[[ 53  52  23 -25 -52  12  42  23 -35]
 [ 37   6  26 -29  50  31  54  62   1]
 [ 39  42 -57  -1 -30  56 -63  24 -24]
 [  8 -45 -48  46  56 -21  -1 -39  31]
 [-44  -6 -33  14 -26  18  48  11  61]
 [-17  44 -49 -22  31  54  29 -40  29]
 [ -3  -2 -53 -58  -8  41 -35 -20  58]] yields 52

[[-41 -31 -17 -34 -27  -3]
 [-35  -7 -13 -10   2  60]
 [-46 -45 -18 -31 -23   1]
 [-25 -53 -22 -22  39  18]
 [-56  -8  -6 -28 -39 -22]
 [-29 -65 -19 -27  15  -1]
 [-33 -16  15  -8  19  23]
 [-28 -16 -31 -12   7  85]
 [-64  -1  -5 -26 -34 -22]
 [-60  51  -9 -19 -11 -14]
 [-22 -59 -16 -33  25  -2]] yields -31

[[ 13 -67 -21   7  20  37 -17  50   2  -5   8 -29]
 [ 12 -37 -16  11  30  28 -24  32  -3  -8   0 -31]
 [-11  42 -15   5  -8  36  18  -9 -16  -2 -74  33]
 [ 22 -55 -12  29  24  36 -15  41   0   0  18 -50]
 [  6 -42 -19  -2  21  31 -23  37  -4 -14 -10 -14]
 [-11  33 -28 -12   9  35   2  -4 -12  -5 -81  33]
 [  3 -33 -16  48  10  44  18  34   1  23  -6 -22]] yields -67

[[ 60  20  24  -6 -21 -38  -1 -35  16  37  26  -7  14  -8  57  48]
 [ 33  26  11 -10 -12 -27  21  24  37  36  43 -33  10 -12  62  59]
 [-57 -15 -18   7  19  27  15  46   3 -16  -7 -15 -11   5 -44 -21]
 [  4 -31  25  25  -4 -21 -10 -81 -13  30 -19   1   4  13 -53  -1]
 [ 13  24  -3 -13  -4  -7  17  45  27  11  32 -22   4 -11  50  35]] yields 20

[[-39 -21  10 -14 -40 -32 -34]
 [ 11 -63 -66 -68 -12  34 -42]
 [-59 -33  20 -21 -63 -45 -55]
 [  6 -36 -37 -39  -8  19 -25]
 [ -2  -3  -3  -3  -2  -2  -2]
 [ 57  23 -27  11  58  47  46]] yields -21

[[-38  48  28 -31  -8  41  42]
 [-19  36  -3 -20 -17  28  27]
 [  4   7   5 -11  -3  -6   6]
 [-11  14  23  -6   3   0  10]
 [ -8  16   5  -7  -8  10   9]
 [ -4  11   8 -13  -4  -1  18]
 [-50  86  11 -48 -37  80  83]] yields 48
---
[[496, 536, 648, 188, 913], [232, 512, 650, 708, 640], [644, 395, 829, 995, 533]] gives 648
[3212, 2066, 6203, 7022, 8490] gives 6203
[92, 88, 63, 24, 55] gives 63
[355, -612, -397, 705, -45] gives -397
[5255, 8509, 8073, 2339, 7854] gives 8073
[874, 249, 316, 775, 155] gives 316
[5243, 9265, 8127, 6528, 2394] gives 8127
---
array([[389, 618, 365, 825, 446],
       [592, 522, 444, 665, 498],
       [475, 484, 196, 786, 373]]) >> 444

array([[4, 3, 4, 6, 4, 8, 0],
       [5, 7, 9, 4, 4, 4, 1],
       [6, 7, 4, 9, 3, 8, 3]]) >> 9

array([[4, 5, 8, 6],
       [6, 5, 0, 2],
       [8, 4, 2, 5]]) >> 0

array([[2, 2, 1, 3],
       [7, 1, 2, 5],
       [6, 1, 2, 3]]) >> 2

array([[4, 7, 6, 5, 2, 4],
       [1, 4, 5, 5, 5, 5],
       [7, 8, 7, 5, 2, 4]]) >> 5

array([[-654, -846,   57, -483],
       [ 344,  521,  274,  348],
       [ 380,   81,  765,  418]]) >> 274
---
 48  -14   51  -15   74  -22 value 48
-24  -68  -41    9  -47  -75 value -24
-41  -37  -49  -84  -54  -57 value -41
-24  -59  -35    7    4  -87 value -24
 59  -78  -58   74  -74   27  -11 value 59
-14   54  -81   43   33    4  -36 value -14
 73  -33  -32   11  -78  -29  -57 value 73
---
[[491 471 454 566 465 490 476 541 519 455 616 482 445 462 473]
 [484 698 286 771 591 282 298 682 387 394 828 537 727 504 421]
 [483 675 382 580 567 300 237 661 491 395 650 523 817 626 437]
 [519 331 405 481 455 494 445 581 630 397 614 508 393 512 420]
 [439 432 521 723 419 650 812 402 315 586 612 417 151 165 541]
 [553 335 282 430 514 362 257 692 687 300 681 566 572 629 346]] ⇒ 541

[[3 4 5 5 4 5 4 4 4 4 4 4 4]
 [4 3 3 4 3 4 3 5 5 7 5 4 2]
 [6 5 5 4 5 3 6 4 4 4 4 6 5]
 [3 4 5 4 6 7 4 5 6 5 4 3 6]
 [4 5 5 6 5 4 6 3 4 4 5 3 6]] ⇒ 6

[[7548 5528 7745 7317 6817 6389 2937 2790 6337 3482]
 [5659 6828 5251 6676 8399 2951 3566 3746 7847 5501]
 [4979 4055 4682 4051 3363 5680 5138 5068 3803 4269]
 [7060 4669 5244 4862 4331 5922 4094 4013 4328 3076]
 [5137 1377 6986 4628 1474 8834 5684 5042 1510 3275]
 [5604 4796 5903 4878 4805 7104 5100 4539 4981 5614]
 [4908 4879 4217 4976 4528 3701 4547 4414 4339 3912]
 [5442 5526 5969 6414 6726 3688 3730 3983 5651 4531]
 [6834 3323 4797 4714 3638 4572 3856 4005 3625 1518]] ⇒ 4531

[[4034 6005 5862 5969 3883 1265 1771 5643 2551 6220 6818 2887 4758]
 [3059 4158 4177 7970 5706 2375 2624 2649 2626 2769 6666 1599 3089]
 [6601 2597 4356 5498 5119 7597 8496 3096 3321 1169 4425 4577 5987]
 [4780 5036 3267 2135 3345 4841 4662 6584 7375 6249 3537 7770 4215]
 [7142 2739 6529 5800 6858 8693 9714 3249 3314 2212 5097 3721 8279]
 [6777 2866 4722 2850 3977 7218 8164 2517 6923 2093 3944 7091 6675]] ⇒ 8279

[[29 57 54 14 41 37 60 34 50 29 18 39]
 [34 48 68 22 50 44 56 34 19 33 21 46]
 [40 57 33 23 55 55 67 39 41 22 36 35]
 [63 70 36 34 48 44 60 17 37 38 38 35]
 [46 61 30  3 46 29 76 52 18 31 36 25]
 [49 59 27 10 58 10 84 50 27 56 33 29]
 [44 55 41 21 51 47 66 34 25 32 36 41]
 [38 53 39 15 55 42 66 40 31 32 39 42]
 [35 43 41 27 65 61 65 26 21 31 46 56]] ⇒ 42

[[ 963   34  487  -37  139  409]
 [ 786 -160  505  -80 -214   -2]
 [-674 -391 -977  -22 -212 -166]
 [ 294  174  224   55  640  213]
 [ 656  -26  361  202   -9  -35]
 [-408  542 -420   18 -301 -673]] ⇒ -35

[[148 153 164 132 150 144 166 162 154 156 156 125 155 149]
 [138  82 159 174 134 158 166 165  97 161  61 127 202 169]
 [136 138 199 167 126 151 184 161 120 165  89  96 152 207]
 [141 134 178 155 136 149 173 162 129 160 109 113 161 178]
 [142  37 124 175 144 163 152 170  81 158  46 154 247 129]] ⇒ 178
---
[[-21  -2  29  45  20]
 [-25 -47 -14  -4  45]
 [ -3 -49 -63  15  29]] ans = -2

[[  4  29  -3  -4]
 [ 59  77 -39 -31]
 [ 39   0  66  27]] ans = 29

[[  9 -65  55 -41]
 [  8 -53  58 -37]
 [  6 -62  58 -39]] ans = -65

[[ 85 -10 -32 -52]
 [ 65  35 -44  73]
 [ 22  21 -21 -87]] ans = -10

[[  6  13  -4  -8   3 -14   6]
 [  1   1  16  -6  -6  -7  -6]
 [ -5   1  28  -3  15  62 -16]] ans = 13

[[ 29 -19 -16  19  34]
 [-12  69  11 -40  63]
 [ -4  -1  14  21 -61]] ans = -19

[[ -4  50 -47 -55  19 -74  27]
 [-32   4  33  19  17  48 -25]
 [-22 -13  32  20  27  42 -22]] ans = 50

[[ 53 -15  27  61]
 [ -8  48  68 -22]
 [-39 -20  66 -32]] ans = -15

[[  7 -69  19   1]
 [ -3 -10   2  15]
 [ -3  14  26   0]] ans = -69
